In the data rows, 128 means zero.
Two rows play each game, the first against the second. How much does the first row win by? 15 is about a draw, 30 a big win and 0 a big loss. Wins can go round in a circle: one row can beat a second, the second a third and the third the first. Each row has two weighted sums of its numbers, A and B, taken from their middle values. A row wins by its A times the other's B, less its B times the other's A.
[ 93 179 168 106 216  83 131 102  83  85 144 152  68 187 143 103 120  97 173  49  85]
[108 143 121 100 117 134 112 137 138 171 163  92 162 157 134  51 212 128 170 195 174]: 23
[147 166 125 110 142 149 124  91 174 135  87 168  96 107 202 131 119  75 141  85  95]
[133 167 119  85  87 151 133 157 181 161 121  93 128 144 164  75 138  86 137 141 172]: 15
[101 114  87 158  95 150  87 105 164 183  84  94  82 163 129  85 186 141 183 129 130]
[152 106 104 132 113 181 193 156 128 142  95  77 175 113 140 197  98  84 144 129 131]: 16
[202 113 164 120  48 143 164 178 147 134 106 101 193 147  77 180  85 130  97 128 163]
[122 164 105  97 102 123  82 143 139 158 102 155  95 158 129  98 115 148 106 137 180]: 11
[ 43 156  50 211 179  93 112 159 183 182 161 153  96 118  63 115 153  69 161  77  40]
[158 148 175  92 100 112 131 173 200 200 141 166 208 134 126 125  96 171 129 114 115]: 13
[ 68 151 126 113 250 129 165  80  87  88 151 138  75 169 122 114 134 133 135 185 179]
[126  96  83 116 117  88 104 163 112 108 147 142 152 130  60 152 148 110 105 105  77]: 15
[118 124 157 185 114 132 112 153 124  72  95 162 101  16 135 132 156 121 188 145  71]
[106 112 138 171 128  97 103 150 105  91 143 179 126  74  99 106 170 113 195 130  64]: 11
[177 113 160 131  63 149 151 175 149 154 120 103 191 164  80 139 123 120 106 103 158]
[185 117 181 132 186 206 223  95 167 149  29  61  92 158 165 126  97  49 164 181 121]: 11
[189  97 131 107  97 163 187 157 124 106  96  47 136 141 147 116 157  68 159 174 211]
[131  95 112  86 149  81 118 110  88 120 108 180 143 122 135 148 127 183  99 188 101]: 14
[113 137  93 125 155  87 100 127 153 187 189 172 115  80 115  91 150  77 113  73  54]
[148 154 148  79 115 138 122 130 117 174 192 187 105 158 143  72  90 151 102 127 145]: 14
[170 105 131 134  85 153 157 155 132 174 134  77 193 140 107 148 126 103 115 112 165]
[148 178 139  92 141 157 144 144 179 180 137  73 185 186 148  45 159  93 147 155 166]: 15
[144  89  76 101 169 112 130  93  88  84 162 138 135 123 148 136 143 178  94 177 120]
[100 174 148 145 202 181 147 107 216 127 111 161  95 117 176  95  99  80 145  64  85]: 18
[151 157  76  87 128 168 144  87 104 162 164 145 124 173 176 135 136 137  96 190 177]
[118 125 119 128 185 131 150 132 122 101 117 108 121 145 160 135  92 124 126  96 124]: 23
[123 116 114 164 150 199 205 161 138 112 112  77 127 133 126 180  84  83 124 118 133]
[ 22 100 166 177 144  81 112 154 141 167 133 146 133 176  13 149  83 161 115 135 114]: 20
[ 93 106 100 164 107  87  88 149  81 108 161 141 106  80 145 150 156 171 141 133  95]
[154 115 123 179 126 202 201 191  89  77 127  33 116 131 164 121 178  50 168 165 213]: 14
[ 99  85 124  87  89 109  68 120  66  92 160 164 159 124  57 191 123 154 113 125 115]
[181 138 179 118  88 170 170 174 157 158 140 120 202 143 100 138 125 103  93 125 135]: 15
[189 100 144 178  81 147 194 179 122 161 106  56 186 131 105 195  55 108 105 146 161]
[146 138 112  97 123  77 102 132 171 177 150 138 187 192 116 123 100 111 156  89 106]: 18
[ 55 170  95 187 183 193 130 107 216 135 105 146  70 128 167  78 126  76 189  60 102]
[179  91 135 132  92 132 166 165 133 195 112  72 195 127  97 164 108  92 111 134 156]: 19
[138 125 186 117 149 118 146 123 132 195 133 118 176  91 140 151  88 104  86 106 149]
[122  82  75 141 137  67 126  92  84  95 193 147 135  83  84 126 151 202  76 181 128]: 18
[138 163 160 117 179 187 195 109  93  94  88  89  69 147 159 112 150  70 170 151 124]
[149 149 111 109 147 141 128  68 134 106 140 119 117 157 197 139 193 128 182 127 121]: 15
[ 81  84 111 137  97  69  75 135  93 107 168 164 138 102  55 178 137 167 106 112  88]
[138 120 110 119 134 189 122 151 178 189 144  62 149 126 131  75 206  95 199 172 146]: 16
[131  90 122 173  84 109  56 105 109 111  73 120  79  79 152 124 105 180 102  71  73]
[121 105 137 137 200 108 158 142 102 205 110 124 176 138 159 166  91  93  71 149 167]: 11
[ 58 121  97 176 121  61  91 178 125 101 149 125 112 133  66 181 134 172  97 117  98]
[104 122 128 182 114  83 113 167 130  76 171  96 124 128  98 151 131 163 102  90  96]: 13
[151 190 145 137 151 168 104 117 209  98  60 150  79 119 154 126 133 136 138  79  96]
[ 70 138 209 157 162 125 123 143 146  88  74 179 124  72  96 168  98 160  72 162  58]: 7
[101 179  66  99 152 165 148  60 101 134 165 138  67 174 170 138 153 145 112 171 201]
[136  90 173 156 100 100  73 153 110  87  97 171 121  59 118 127  99 173  63 112  46]: 14
[ 86  96 110 163  98  78  80 123  79 147 128 169 116 105  92 126 137 147 179  78  46]
[ 81 139 144 194 117  95 146 157 123  73 163 108  93  86 109 130 167 156 213 165 105]: 27
[108  97 152 117 114 146  86 138  39  96 167 167 159 120 108 163 122 160 109 171  81]
[122 173 160 137 181  75 152 123 131 147 194 126 168 144 149 125  98 163  80 127 142]: 10
[179  69 125 145 108 175 162 168  74 120 126  54 133 150 136 172 139  85 126 143 175]
[ 20 103 138 142 176  75 137 133 148 156 157 136 126 183  40 133  94 133 101 155  95]: 14
[119 169  99 112 179 140 160  44 135  91 184 164  62 181 177 144 121 143 104 142 152]
[ 74 179 126 118 181 134 128  84 114  79 103 162   9 141 168 100 111  97 132  69 131]: 20
[ 98  85 126  87  90 109  70 120  69  96 158 164 159 124  59 196 118 157 115 128 113]
[110  97 180 159  66  51  77 120  88 124  68 168 107  45 129 136  89 199 106  85  87]: 12
[142  75  54 156 141  62 121 115 107  86 194 123 110  83 124 105 141 202  78 165 145]
[118 161  79 148 127 173 100 136 220 113  80  96  56 165 111  97 178 131 217 108 125]: 16
[165 106 116 109  94 156 181 148 118 129  73  53 149 153 134 149 145  70 192 156 181]
[ 95 137 160 115 174 128 113  84 164  81  89 110  46 179  88 101  95 142 161 121 165]: 8
[ 90 117 153 128  66 109  69  85 117 131  69 142 106 100 145 145 100 184 130  86 139]
[104  89 103 157  95  53  78  82  82 125 110 137 115 126 130 148 131 177 146  60 103]: 17
[135  86 100 149 135 151 113 112  64  78 201 146 144  76 153 186 127 176  78 201 158]
[116 203 144 115 168 121  93 117 176  79  55 123  64 131 115 113 115 143 168  97 115]: 14
[ 88 134 203 140  74 134 109 129  70 133 102 171 138  74 157 152 104 178 113 145 123]
[146 105 120 152 140 148 185 128 133 122  69  54 129 144 125 186  84  86 126 148 125]: 13
[ 64 135 108 113 128  61 132 135 179 152 180 126 150 200  79 115  87 117 133 119 113]
[171 137 122 111  75 116 105 139 156 198 190 170 156 154 114  91  53 183  72 137 148]: 14
[112 156 142 112 181 125 131 152 175 163 166 112 160 179 115 125 118  96 141  62  99]
[136  88 110 148 115  71  53 145 128 125 126 181 109  94  81  97 157 144 102  57  55]: 15
[ 91  88 160  93  87  63  65 109  62 111 129 187 157 111  73 171 103 185 130 125 111]
[127  95 166 152  73  83  96 170 131 134  94 118  85 117 160  83 103 190  74  94  96]: 2
[172 166  72 123 127 124 133  56 143 117 164 162 108 156 142 138 123 145 124 165 177]
[170  85  93  97 143 119 129  85  71  74 173 129 167 123 115 121 142 158  83 156 137]: 17
[165 121 149  78 132 173 134 178 177 220 180 124 169 186  97  80 181  87 159 181  99]
[170 116 120  80  78 133 184 122 106 144  32  50 139 148 151 123 168  83 217 160 180]: 18
[173  88  92  95 141 119 130  87  70  76 175 124 165 124 115 123 145 156  86 154 136]
[192  78  68 109 143 112 127 108  94  68 175 100 138 125 153  99 136 158  87 138 151]: 16
[117 141  81 142 167  84 151 141 120  99 164 147 129 157  24 142 203 124  56 179  74]
[150 118 110 122 102 187 201 159 147 134  83  59 151 123 137 139 138  55 208 151 158]: 14
[147 188 157  78 127 147 137  95 105  92 146 123  76 180 196 105 112 139 117  89 151]
[100  85 126  88  89 111  68 121  65  92 160 164 160 125  58 195 119 156 115 128 113]: 17
[174  86  92  95 141 118 130  86  69  76 175 124 165 124 115 121 144 158  84 154 136]
[136  87 115 123 114 137  35 110  87 100 129 165 144 133 101 134 109 139 114  85  71]: 15
[100  85 126  88  89 109  69 120  66  93 160 163 160 123  58 195 120 156 115 126 114]
[150  98 126 170 100  95  64 145 151 103  83 160  84  35 124 120 124 156  87  73  66]: 14
[140 156 148 119 191 153 144 137 148 161 193 112 161 195 151  66 128 140  48 137 114]
[198 101 161 139  86 194 192 194 151 134 163  76 180 105 120 162  90 105  94 153 172]: 20
[146 166 133 123  87 123  99 128 161  97 192 106 146 172 119  51 179 162 138 198 197]
[151 120 133 165 129  98  90 129 163 100  91 179  94   0 129 161 130 134 126  69  41]: 10
[146  77 173  78  78 100  62 120  36 125 117 157 150 154  99 113 100 163 104  96  80]
[ 58 181 137 128 243 101 144 125 129  83 190 197 108 155 101 112  87  82 167  65  97]: 22
[ 81  87 112 138  97  65  73 132  92 110 171 166 136 105  56 177 133 168 108 106  83]
[179  92 113 122  99 134 178 131 125 154  52  55 177 124 134 197  96  84 147 158 122]: 14
[ 74 166  67 120 197 140 157  88  94 109 164 145  66 133 106 168 105 110  97 224 186]
[ 76  58 140 125 118  65  91 108 108 110 124 167 126 125  57 153 114 179 130 131 107]: 12
[185  73 149 141 107 177 150 137 104  95 150 146 138 147  10 157 136  84  97 162 112]
[ 90 109  86 122 129  70  92 150 119 163 224 132 151 146  65 112  99  99  89  74  84]: 16
[181 103 157 134 114 181 194 136  89 112  85  68 115 116 188 156 178 100 170 211 201]
[153 105 130 129 121 145 192 137  84 114  65  62 171 128 183 195 144  98 173 159 156]: 15
[ 46 175 110 135 185 145 142  88 129 103 131 179  36 130 144 104  72 101 141  69 167]
[142 176 164 111 192 140 132  94 190 116 118 153 100 180 171 104 121  69 162  73  35]: 14
[190  82  69  92 128 132 115 140  93  79 153 122 151 136 126 134 135 135  74 152 138]
[176  83 103 114 117 120  99 118  89  72 170 117 148 126 147 145 126 154  77 120 135]: 15
[137 129 133 135 174 186 193 146 116 109 121  83 137 130 142 183  96  85  97 145 136]
[155 153 110  89 102 129 141  96 177 170 109 134 106 153 204 146 102  90 154  90 132]: 18
[ 55 171  95 187 183 191 129 107 216 135 104 146  71 128 168  79 124  76 188  61 103]
[133  91 128  91 101 119  79 127  78  89 150 141 168 142  84 175 127 123 113  88  97]: 16
[192 105 141 130 105  98 178 164 119 156 147  80 173 134  64 180 119  83 124 145 140]
[157 158  65 130 145 114 131  55 149 152 148 158 110 152 134 109 148 124 129 163 160]: 23
[127 114 154 122 123 191 197 134  88 116 104 119 123  87  67 169 135  78 157 228 140]
[187 103 157 127  67 133 163 181 153 170  91  98 195 142  69 151 109 106 101 129 150]: 13
[111 155 118 148 150 171 116 117 196 142  86 136 127  92 184 114 147  65 206  60  97]
[185 102 143 124  88 104 177 164 110 160 112  68 203 115  89 195  93 104 112 148 153]: 13
[116 141 158 151 120 117 102 158 181 137 116 173 100  55 132 106 145 146  67 107  58]
[153 110 112 108 115 135 193 110 157 128   0  39 143 158 152 133 147  64 245 180 174]: 15
[163 126 121 160 165 181 195  97 162 123  12  44  84 177 160 139 128  63 191 139 144]
[149  98 153 197  97 127  92 171  90 100 109 122  84  52 205 109  97 174  85 113  75]: 14
[158 145  61 134 155 160 154 103 145 182  90  82 132 158 182 136 176  89 204 139 126]
[128 160  60  52 121 109 162  84 113 153 119 103 136 157 180 124 165 108 162 194 203]: 13
[153 106 106 136 112 183 192 160 128 140  99  79 175 117 137 196  92  84 147 130 127]
[ 98 117 124 170 164 112 134 154 130 143 199 164 129  97 110  75 142  56 182 133  60]: 18
[101 162 108  98 172 121 145  86 150 113 143 154  64 181 141 170  97  98 141 118 124]
[155 133 122 115  79 208 181 115 114 160  78  94 118 130 157 148 155 111 206 142 148]: 16
[ 99  82 124  87  90 111  68 122  68  90 160 166 160 121  58 194 118 158 113 126 114]
[144 158 164 119 124 164  94 109 141 153  61  88  86 147 238  62 182  85 162  65  82]: 14
[193  77  71 112 147 115 126 107  90  67 178 101 140 122 154  99 134 159  85 140 153]
[ 98  51 125 137 122  63  83 131 131 102 122 141 101 126  96 132 101 179 131 116 123]: 20
[103 193 164 102  82 138  81 161 233 158  67  94 145 130 103  75 143 158 157 155 170]
[ 58 107 170  86  84  63  87 119  87 138 141 187 163 147  60 157 123 188 125 140 128]: 11
[ 93 171 111 103 167 146 133  82 145  95 166 166  60 202 152 152 109 109 144  97 127]
[178 104 174 199  96 185 204 230 151 138 152  93 166 133  87 118  92 107  74 118 157]: 17
[164 148  80  87  51  96  79 107 119 176  53 110 122 161 118  78 181 170 168  83 172]
[117 116 163 191  93 128 115 181 114 130 121 121  91  88 193  96 114 177  80 128  91]: 11
[196 111 184 189  76 194 209 237 151  97 164  96 168 141  92 149  66 124  65 127 182]
[ 23 149  89 179 130  99 132 146 136 154 215  99  93 129 111 103 141 139 151 152  96]: 18
[ 81 173 105 152 185 172 145  94 198 126 131 181  71 115 163 116  77  81 129  74 127]
[170 105 132 135  87 153 154 157 133 174 133  76 194 138 107 147 125 104 117 110 167]: 18
[147 101  77  74 173 124 122 114 101  95 161 171 123 138  87 153 177 132  91 194  94]
[148 148 149 112 141 194 195 107 103 146  76  92  83 130 152 154 142  99 151 184 149]: 21
[199  87 122 138  92 155 137 144 109 146 125  75 185 103 118 161 110  98 119  97 146]
[163  88 123 103 139  71 128  74  66  94 144 149 163 112 128  97 128 187 101 153 135]: 17
[108 103 178 170  94  61  71 137 116  97  85 196 123  24 115 148  91 185  91 101  72]
[111  83  75  96 158 103 120  86  75  90 173 160 127 102 121 159 136 210  97 215 136]: 22
[ 62 167  93 117 228 111 146  55  98  78 186 186  44 169 133 108 142 130 108 147 155]
[169 171 173  99  80 156 116 113 158 188 124 139 101 143 200  74  99 116  81  98 137]: 18
[141 112 100 117 106 163 171 135 130 150  75  62 149 154 136  99 183  58 198 127 177]
[ 78 117 188 151  64  51  99 130 112 153  79 166 113  79 119 125 108 202 100  99 106]: 19
[171 134 174 142 133 171 197 155 160 145 130  73 159 119 114 177  69  89  91 173 121]
[119 139 144 157 125  99 111 141 190 129 103 179 101  29 118 148 148 137 120  84  58]: 14
[123 109 194  99  87 142  88 147 112 102 101 171 147 116 107 128 105 166  63 142  87]
[ 71 196 129  96 169 110  75 103 102 156  93 153  67 187 104  47 192 136 162  69 136]: 19
[176  94 128 135 117 194 196 172 129 116 124  73 160 113 149 167 106  86 116 147 152]
[118 134 100 113 150 111 115 105 185 181 121 162 159 171 127  93 127  80 195  38 102]: 19
[111 167 155 132 183 108 140 118 155 174 184 132 164 152 150  91 121 151  74 122 144]
[140 132 134 135 168 187 197 145 118 109 117  87 138 134 142 186  93  83  94 148 136]: 19
[139 142  99  89 124 135 134 163 174 143 135  88 172 228 151  52 217  95 179 164 152]
[100 175 148 145 202 179 147 105 215 129 113 159  96 115 177  96 100  79 145  62  86]: 18
[145 117 168 151  92 143 174 160 157 197 114 110 190 109 124 120  97 119 149 105 140]
[ 38 128 119 160 118  66  95 156 101 111 148 150 138 133  28 202 144 172  96 133  81]: 21
[ 89 129 131 204  98 152  98 127 116 136 112 123  89  86 175 123 133 170 101 117  85]
[161 109 167 138  83 108 153 146 130 190 102 101 190 130 122 123 108 131 132 111 160]: 16
[144 129 155 124 130 101 133 153 162 183 146  77 156 116 165  36 204 101 158 183 196]
[ 36 172  90 150 117  97 144 136 123 152 217 137 143 137 127 167 158 128 139 179  83]: 29
[131 117 113 149 137 180 170 135 111  88 123  76 123 172 133 171 107 109 111 101 166]
[160  82  86 167 125  76 105 130 113  90 173 119 124 103 144 125 140 167  66 109 110]: 13
[101  95 160 152 103  34  64 135 102 119 130 216 148  80  80 134 107 169 104  86  62]
[ 96  77 137 108 114  57  78 120 106 120 125 150 139 145  58 123 105 164 129  90 104]: 3
[162 107 168 142  82 109 149 147 129 193 103 100 189 127 121 123 109 130 131 111 162]
[181 105 146 143  80 168 148 140 154 154 111  94 181 139  63 151 140 102  92 136 167]: 11
[123 144  90 103 157 147 129 126 125 156 117  65 149 181 190  38 234  76 194 148 142]
[139 141 158 150 149 189 179 156 146 147 170  91 154 140 117 134 117  92  83 122 143]: 18
[112 177 133 138 184 164 129  89 180 104 104 166  48 125 191 115 110  79 120  75  96]
[194 114 164 126  74 196 202 195 170 127 151  58 156 115 121 105 133  74 154 173 201]: 18
[128  88 132 132 118 141  81 161  63  86 169 143 133 120 146 142 112 159 111 154  98]
[128 196 138  86 189 124  94 115 128 144  42 144 111  87 108  97 152 113 134  92 136]: 16
[129 186 140 130 164 175 134  92 176  67 119 169  48 131 199 147  85  99 113  80 115]
[138 112 179 149 130 104 101 137 126  85 106 193 132  14 124 170 100 150 103 110  23]: 10
[ 79 109 122 176 121 100 110 184 118 131 189 143 117 135 129 111 146 173  92 160  89]
[ 76 189 128 164 203 117 115 137 164  83 102 182  92  87  84 127  92 140 157  90 133]: 12
[113 129 129 137 119 152  89 155 108 140 161 179 143 123 109 118 159 122 111 117  93]
[100 165 130 132 210  71 154  95 108 130 153 120 143 147 181 126 114 146 102 120 123]: 11
[120 116 111 162 152 198 200 157 136 109 111  76 127 134 126 180  84  87 125 120 129]
[ 99 173 115 149 235 119 132  81 130  75 164 159  67 164 100  69 160 130 121 154 143]: 7
[ 67 182 134  86 197 122 114 111 141 109 108 145 113 174 116 132 143  79 205  86 113]
[161  98  77 114 147 112 133 179 110 104 151 123 126 126 129 138 146 157  81 159 138]: 17
[123  80 115  99 104 110  90  87  54  85 176 164 160 108  83 179 130 193  72 176 136]
[ 66 180 105  98 220 146 137  82  79 128 149 139  74 159 140  86 196 128 134 165 164]: 19
[172 168 163 103  86 138 125  94 168 180 113 141 100 119 188 113 102 107 132  75 131]
[160  86  52  96 153 120 118 144 111  88 142 130 119 132 158 149 137 151  86 170 120]: 10
[126 166  96 157 104 129  87 126 203 183 147 120 128 172  86  77 169 102 207 107 135]
[176 112 135 116  76 143 175 166 153 190  94  51 171 132  94 106 150  62 175 156 187]: 9
[171 106 131 133  84 153 156 156 134 174 132  76 193 140 106 149 125 103 116 111 166]
[101  94  76 165  91  90  50 100  97 131 138 136 112 109  97 155 131 148 130  45  91]: 17
[110 126 194 139 108 184 107 161  91  95 130 175 153  89 143 141 112 153  71 173  83]
[139  76  92  94 139 108 112  80  56  81 187 144 157  98  88 136 137 195  88 190 156]: 13
[118 105 187 116  59  87  85 139 111 127  75 141 109  99 162 116  82 192 110  95 146]
[147 150 126 105 140 159 126  87 124 115 154 109 116 180 212  98 188 134 127 148 122]: 12
[101  85 124  88  90 109  68 119  67  92 159 162 159 124  58 195 121 156 113 127 114]
[131 139 143 122  98 144 116 149 211 176 109 113 155 117 106  89 190 114 216 155 170]: 14
[117 162 131  78 128 132 118 127 123 128 141 155  85 175 184 101  96 105  97 124 153]
[107 152  83  94 130 119 136  78 143 212 145 171 131 172 150 106 102  78 182  53 135]: 19
[132 139 144 173 146 107 152 175 133 157 165  71 145 134 161  37 187 109 143 164 216]
[137 139 115 172 153 151 136 168 107 166 180  78 181 176 160  96 153 135  95 116 146]: 23
[ 81 108 159 130 107 107  83 121  45 106 157 191 161  85 107 184 114 171 134 158 106]
[180  72  62 130 182 102 140 123 137  90 181  98 126 169 182 128 113 162  84 180 166]: 25
[151 135 121 141 153 217 105 112 176 106 129 104  89 153 189 109 171  53 120 158 102]
[102  86  90 202 126  89  62 131 153 156 149 164 128 110  65 132  89 121 151  33  62]: 14
[211 103 159 167 107 166 193 195 118 104 194  79 144 153  83 147 109  99  60 143 203]
[ 84 156 158 164 111  75  99 142 185 146 107 197  99  18 127 127 147 159  94  93  80]: 16
[138 155 149 119 190 146 143 135 152 163 194 108 162 188 152  69 127 138  48 135 119]
[ 76 139 145 150 218 155 168 136  93  80 146 182 101 119  92 120  32 112 141 146 213]: 15
[ 81 108 160 131 108 106  82 121  45 107 157 191 161  85 106 184 114 172 135 159 107]
[212  99 155 166 104 165 197 195 119 107 188  79 143 152  84 147 113  94  60 147 203]: 11
[171 105 137 116  78 138 177 162 160 189  90  53 170 133  99 108 153  65 172 158 185]
[173 134 127 110 124 136 128 153 126 157 158  81 198 154 158 139 136 134  98 163 142]: 21
[162 110 165 137  81 109 150 148 132 195  99 100 188 128 120 126 110 135 134 110 163]
[165 198 144  97 136 138 118  86 115 150  58 122  91 126 133 103 116 150 102 138 153]: 13
[140  85 175 143  74  89  78 135  83 115  79 142 104  78 132 117  97 187  79  97  63]
[139  94 124 183 114  86  94 152  81 115 146 148 114  84 151 135 111 153 153  71  64]: 22
[ 25 161  30 159 166 117  99 113 152 142 151 159 112 161  57  83 164  93 230 115 177]
[167 104 124 137  83 147 161 157 138 172 132  77 195 137 103 148 127 102 118 110 168]: 11
[ 70 149  94 186  94 115 105 143 211 127  81 147  52  50 108  72 214 104 225 102 103]
[150 147 163 154 147 156 191 161 121 119 182  85 159 132 114 168  94 103  89 127 141]: 16
[150 159 155 136  72 161  86 156 232 194  82 111 126 122 120  78 144 170 136 113 120]
[198  92 214 135  75  97 159 185 148 164  89 116 178 129  96  96 107 138  87 146 172]: 22
[121 122 143 146 148 118 132 121 125  58 113 154  91  15 166 107 166  96 164 166  55]
[127  81 156 127  86  62  71 136  62 142 125 160 131 134  93 102 114 173  96  83  54]: 4
[129 185 140 130 164 175 133  92 175  67 119 170  48 132 199 148  85  98 113  80 115]
[ 99  81 140 127 104  63  77 140  84 118 141 164 133 123  70 139 124 187  98 127  62]: 16
[101  79  90 153 101  63  72 158 116  98 169 140 114 101  94 159 121 166 108  99 106]
[114  95 112 143 108  77  84 139 105 104 158 141 145 121  81 156 141 135 107  70  68]: 15
[186 155  67 109 105 123 132  92 148 191 175 143 127 215 155  57 129 120  75 164 166]
[160  89 112 128 127 147 113 119 100 113 175 145 176 158  60 158 124 139  70 154 129]: 14
[106 158 173 110 140 100 188 141 186 167 114  78 105 110 121  78 131  96 166 131 145]
[112  96 182 158  66  49  74 118  89 123  70 167 107  43 131 138  91 199 104  83  88]: 18
[127  99 193 122  86 103  62 122  89  82  80 196 144  44 120 162  80 175 100 112  95]
[216 107 179 162  84 155 191 211 141  81 172 104 140 175  58 131 109 115  47 142 199]: 11
[ 57 107 170  86  83  64  86 120  89 137 142 187 162 148  61 155 121 189 123 140 130]
[187 102 157 191  98 202 212 219 128 120 181  69 168 119 120 164  69 110  75 134 187]: 10
[144 108 185 146 113 183  84 151  66  69 118 175 147  54 155 155  95 149  77 158  65]
[107 128 118 174 169 154 130 104 204 160 117 154  97 123  93 108 111 116 164  69 121]: 21
[118  99 156 165 105 103  88 147  45 137 152 163 134 106 128 113 125 160  99 115  50]
[ 80  87 112 137  97  67  75 135  93 109 167 163 139 101  54 180 135 167 105 114  89]: 14
[ 61 188 130  86 226 121 137  54  94  98 167 156  60 172 165  71 201 139 109 148 141]
[188 129 179 114  94 155 180 181 156 176 112 112 206 122  89 155 110  95  91 151 128]: 14
